Here are some points, one per row:
{ 1.8,  0.0,  0.4, -1.5, -0.4, -1.3, -1.3,  0.6,  1.8,  1.3,  0.2, -0.1, -0.2, -0.7,  2.8,  0.6,  0.8, -0.1,  0.2,  0.0,  0.2, -2.0,  0.7, -1.1}
{-1.6,  0.2, -0.1, -0.3,  0.7,  0.5,  0.4, -1.6, -1.2, -0.6,  1.9, -1.4,  0.0,  1.1, -0.9,  0.6,  0.7,  0.2, -0.5,  1.6, -0.3, -0.2, -0.9,  1.5}
{-0.1,  0.9,  0.3, -0.9, -0.3, -0.5,  0.2, -0.9, -1.6, -1.4,  0.0,  0.5,  0.5, -1.6,  0.9, -1.0, -1.2, -1.2, -1.3,  0.5,  1.2,  2.1,  0.0,  0.5}
{ 0.7, -1.6,  0.3, -1.0,  0.6,  1.2, -0.1,  1.7,  1.3,  0.3,  0.2, -1.8, -0.5, -0.7, -0.7,  1.0,  1.1, -0.2, -0.2,  0.7,  1.3,  1.0, -1.3, -0.5}
{-0.3, -0.3, -0.9, -0.2,  1.0,  0.2,  0.1,  0.3, -1.2, -0.2, -0.8,  0.7, -0.4, -0.6, -0.5,  1.0, -2.5, -2.0,  2.0,  0.0,  0.4, -1.1, -0.5, -1.0}
{-0.8, -0.2,  0.4,  1.0, -0.5,  0.7,  0.9,  0.1, -1.0,  2.4, -1.0, -0.1,  0.6,  0.6,  1.1,  0.6,  1.1,  0.7, -0.8, -0.6,  1.4, -0.5, -0.3,  1.7}
{ 1.4,  0.8,  1.0,  0.2,  0.9, -0.4, -1.2,  0.2, -1.1, -0.7,  0.5,  1.4,  0.8,  0.6,  0.7,  2.1,  0.1, -0.4, -0.9, -0.3, -0.1, -0.8, -2.0,  0.7}
{ 2.2,  1.0,  0.5,  0.5,  1.9, -1.1,  1.2,  0.0,  1.1,  0.3,  0.0,  1.3,  0.2, -0.6, -1.4, -0.5,  0.0, -1.2, -1.1, -1.6,  0.0, -0.7, -0.6,  0.6}
{-0.4, -0.3,  0.0,  1.3,  1.7, -0.6, -0.3, -2.1, -0.8,  0.8,  1.4, -1.5, -1.2,  1.0,  0.8, -0.2, -2.0,  0.5, -0.9, -0.7, -0.2,  2.2,  0.2,  0.1}
{-0.4,  0.4, -1.5,  0.2,  0.1,  3.3, -0.8, -1.4,  1.1, -0.9,  0.3,  0.0, -1.7,  2.4, -0.1, -1.5,  0.2,  0.9, -0.5,  0.7, -0.1,  1.8,  0.5, -0.7}
{-1.3,  0.0, -0.8, -1.2,  0.3, -0.6,  0.0, -0.4,  0.5,  1.6,  1.0,  2.4,  0.5, -0.8,  0.3, -1.4,  1.8,  0.1, -1.1, -0.3, -0.5, -0.6, -0.4,  0.1}
{-0.3,  1.4, -1.7, -0.8,  0.2,  0.3, -1.6,  1.9, -0.3,  1.0,  1.4, -0.5, -0.2, -0.7, -1.0, -0.3,  0.2,  0.8,  1.1, -1.4,  0.7,  1.0,  1.7, -0.9}
{ 0.8, -1.4,  0.7, -1.8, -1.1, -0.5,  2.5,  0.7, -1.0,  0.7,  0.0,  0.6, -0.5, -0.1,  0.0, -0.2,  0.3, -0.3,  1.3, -1.3, -1.6, -1.0,  0.7,  1.5}
{-0.6, -0.6, -0.8,  0.7, -0.4, -1.3,  0.5,  2.2, -0.1, -0.6, -1.1,  1.8,  1.2, -0.3,  1.1,  0.6,  0.9,  0.6, -1.0, -0.5, -0.4,  0.2,  0.7, -1.1}
{ 0.9, -0.9,  1.5, -1.5,  0.2, -0.2, -0.2, -0.7, -0.5, -0.3, -1.6, -0.2, -0.9, -1.2, -0.4, -1.1,  0.8,  2.0,  0.4,  0.6,  1.8,  0.6,  0.1, -2.4}
{-0.1, -0.2,  0.1,  0.2, -0.4, -1.4,  0.8, -1.2, -0.3,  0.0,  0.1, -0.5,  0.1,  0.6,  0.1, -0.9, -0.4, -2.4, -0.3,  0.9, -0.4, -0.1, -1.7, -2.4}
{-1.2,  1.1,  1.6, -0.4,  0.9,  0.8,  0.0,  1.3, -0.2,  2.1, -1.2,  1.6, -1.5,  0.5,  0.7, -0.3,  0.1,  0.5,  0.7,  1.6, -1.8, -0.2, -0.7,  1.0}
{ 0.8,  2.6, -0.5, -0.9, -0.6, -1.4,  1.4,  0.5, -0.6, -1.5,  1.0,  0.6, -0.2,  1.1,  0.3, -0.1, -0.4, -0.3, -0.2, -0.4,  0.1, -0.6, -0.1,  1.0}
{ 1.0,  1.2, -0.1,  1.3, -0.4,  0.7,  0.4,  0.6, -1.1,  0.6, -2.0, -0.5, -0.8,  0.2, -2.2,  0.9, -0.3, -1.9, -1.5, -1.3, -0.9, -0.9,  0.3, -0.9}
{-0.1,  1.0,  2.0,  1.7, -1.5, -1.0, -2.6, -0.3,  0.0,  0.5, -0.3,  0.0, -0.5, -0.4, -1.2,  0.4,  0.8,  2.2,  0.8,  0.9,  1.2,  0.8, -0.5,  1.8}
{ 0.2, -1.1, -1.2, -0.2, -1.7,  0.9, -0.8,  1.3,  0.4,  1.2,  0.5, -0.6,  0.7,  0.7, -0.3, -0.5, -1.5,  1.2, -2.3,  0.3, -0.6, -0.8, -0.8,  1.3}
{ 1.9, -0.8, -2.0,  0.5,  1.3, -0.7,  0.9, -0.5,  0.9,  1.1,  0.7, -0.6, -0.7, -0.4,  0.4,  0.7, -0.6, -0.1,  0.9,  1.2,  0.2, -0.9,  1.3,  0.3}
{ 1.3, -0.9, -1.1,  0.4, -1.9, -0.6, -0.3, -0.6,  0.6, -0.9, -0.8,  0.4, -2.3, -0.1, -0.5, -0.5,  1.8,  0.6,  1.5,  0.6,  2.3, -0.6, -0.4,  0.5}
{-0.7, -0.7, -0.4,  0.0,  0.3, -0.6, -1.0,  2.1, -0.4, -1.7, -1.0,  1.0, -0.2,  1.1, -0.3,  0.8,  0.4, -0.6, -0.2,  1.7,  0.4,  0.7,  1.7,  0.3}
{-0.6, -0.4,  1.3, -0.3, -1.1,  0.1,  0.3, -0.4,  1.0,  0.7,  2.1,  0.7,  1.5,  1.5, -2.1,  0.0, -0.7, -0.8,  0.3,  0.0,  1.8,  0.3,  1.8, -1.2}
{ 0.4, -1.5, -0.8,  0.5, -1.2,  0.9, -0.8, -1.2, -0.1,  0.9,  0.7,  0.8,  0.6, -1.8,  0.6,  1.1, -0.7,  2.5,  0.0,  1.5, -2.1,  0.6, -0.1, -0.2}
{-0.2,  0.5,  1.1,  0.9, -0.9, -0.2,  0.7,  1.2,  0.7, -0.1,  1.0, -1.7,  0.0, -1.5, -0.5, -2.3,  0.1,  0.7, -0.4,  1.1, -0.2, -2.0,  0.4, -0.4}
{-2.3, -1.3,  0.2,  0.7,  0.4, -0.2, -1.9, -0.4,  1.4, -0.3, -0.4,  0.5, -1.2, -1.3, -0.2, -0.2,  0.6,  0.1, -1.2, -0.8, -0.5, -0.1,  0.3,  1.0}
{-0.4, -1.5,  1.1, -0.8,  0.3,  0.6, -2.1,  0.0, -0.3, -1.7,  0.0, -1.0,  0.3,  1.3,  0.0, -1.4, -0.9,  1.0,  0.5, -0.9, -0.6, -1.8,  0.6, -0.9}
{ 0.5, -0.3,  0.4,  1.2, -0.4,  1.0, -1.3,  0.3,  0.0, -0.8, -0.6, -0.4,  2.0, -0.4,  1.1, -1.9, -0.1,  0.0,  1.3,  0.8,  0.4,  2.0,  0.0,  0.6}
{-0.1,  1.2, -0.2,  1.4,  1.0,  0.5,  2.1, -0.2,  0.7, -0.8, -1.0,  0.8,  0.1, -0.8,  0.2,  0.4, -0.8,  0.4, -0.3, -0.2,  0.6, -1.0,  0.6, -0.5}
{-0.7,  2.0, -0.9, -1.3, -0.3,  0.4,  0.1, -1.0, -0.2, -0.3, -1.8, -0.7,  1.8, -1.1, -0.5,  0.8, -0.2, -1.3,  0.6, -0.2, -0.4, -1.5, -0.5,  0.1}
{ 0.3,  1.6,  0.4, -0.9,  0.5, -0.5,  1.4, -1.7,  0.4, -1.3, -0.7, -1.7,  1.8,  1.6, -0.1,  1.7, -0.2,  1.0,  0.0, -0.3, -0.8,  1.6,  0.6,  0.1}
{-0.1, -0.4,  0.5,  1.1, -0.9,  1.8,  0.5, -0.4, -0.6, -0.3,  1.6,  0.0, -0.6, -0.1,  1.4,  1.2,  0.8, -1.9,  0.8, -1.6, -0.4,  0.0,  1.4, -0.2}
{ 0.7, -0.3, -0.5,  1.0,  1.6, -0.6,  1.2,  0.1, -1.4, -0.8,  0.4, -1.0,  0.9, -0.3,  0.2, -0.6,  1.7, -0.9,  1.7, -0.6, -1.4,  0.7, -0.7, -0.7}
{-2.7, -0.9, -0.2, -0.5,  0.0, -0.2,  0.7,  0.1,  2.2, -0.3, -0.8, -0.6,  0.1,  1.0,  0.3,  0.4, -2.0, -0.5,  0.6, -1.8, -0.6,  1.6, -2.3,  0.5}
Along one direction, these points spread out more than along any other. Take the direction at right angles to it along which they spread out most. Go by this last direction. For each point below, how far along it does it lie, from 0 to 99? The average is 50, and the first point in the table lies past the average. One standard deviation of the points above along it is 16.
{-0.3,  1.4, -1.7, -0.8,  0.2,  0.3, -1.6,  1.9, -0.3,  1.0,  1.4, -0.5, -0.2, -0.7, -1.0, -0.3,  0.2,  0.8,  1.1, -1.4,  0.7,  1.0,  1.7, -0.9} -> 56
{ 1.4,  0.8,  1.0,  0.2,  0.9, -0.4, -1.2,  0.2, -1.1, -0.7,  0.5,  1.4,  0.8,  0.6,  0.7,  2.1,  0.1, -0.4, -0.9, -0.3, -0.1, -0.8, -2.0,  0.7} -> 53
{-0.7,  2.0, -0.9, -1.3, -0.3,  0.4,  0.1, -1.0, -0.2, -0.3, -1.8, -0.7,  1.8, -1.1, -0.5,  0.8, -0.2, -1.3,  0.6, -0.2, -0.4, -1.5, -0.5,  0.1} -> 48
{-2.3, -1.3,  0.2,  0.7,  0.4, -0.2, -1.9, -0.4,  1.4, -0.3, -0.4,  0.5, -1.2, -1.3, -0.2, -0.2,  0.6,  0.1, -1.2, -0.8, -0.5, -0.1,  0.3,  1.0} -> 54
{ 1.9, -0.8, -2.0,  0.5,  1.3, -0.7,  0.9, -0.5,  0.9,  1.1,  0.7, -0.6, -0.7, -0.4,  0.4,  0.7, -0.6, -0.1,  0.9,  1.2,  0.2, -0.9,  1.3,  0.3} -> 59
{-0.4,  0.4, -1.5,  0.2,  0.1,  3.3, -0.8, -1.4,  1.1, -0.9,  0.3,  0.0, -1.7,  2.4, -0.1, -1.5,  0.2,  0.9, -0.5,  0.7, -0.1,  1.8,  0.5, -0.7} -> 20
{-1.3,  0.0, -0.8, -1.2,  0.3, -0.6,  0.0, -0.4,  0.5,  1.6,  1.0,  2.4,  0.5, -0.8,  0.3, -1.4,  1.8,  0.1, -1.1, -0.3, -0.5, -0.6, -0.4,  0.1} -> 67
{ 1.3, -0.9, -1.1,  0.4, -1.9, -0.6, -0.3, -0.6,  0.6, -0.9, -0.8,  0.4, -2.3, -0.1, -0.5, -0.5,  1.8,  0.6,  1.5,  0.6,  2.3, -0.6, -0.4,  0.5} -> 72
{ 0.8, -1.4,  0.7, -1.8, -1.1, -0.5,  2.5,  0.7, -1.0,  0.7,  0.0,  0.6, -0.5, -0.1,  0.0, -0.2,  0.3, -0.3,  1.3, -1.3, -1.6, -1.0,  0.7,  1.5} -> 68
{ 1.8,  0.0,  0.4, -1.5, -0.4, -1.3, -1.3,  0.6,  1.8,  1.3,  0.2, -0.1, -0.2, -0.7,  2.8,  0.6,  0.8, -0.1,  0.2,  0.0,  0.2, -2.0,  0.7, -1.1} -> 87
{-0.1,  1.0,  2.0,  1.7, -1.5, -1.0, -2.6, -0.3,  0.0,  0.5, -0.3,  0.0, -0.5, -0.4, -1.2,  0.4,  0.8,  2.2,  0.8,  0.9,  1.2,  0.8, -0.5,  1.8} -> 59
{-0.1, -0.2,  0.1,  0.2, -0.4, -1.4,  0.8, -1.2, -0.3,  0.0,  0.1, -0.5,  0.1,  0.6,  0.1, -0.9, -0.4, -2.4, -0.3,  0.9, -0.4, -0.1, -1.7, -2.4} -> 39
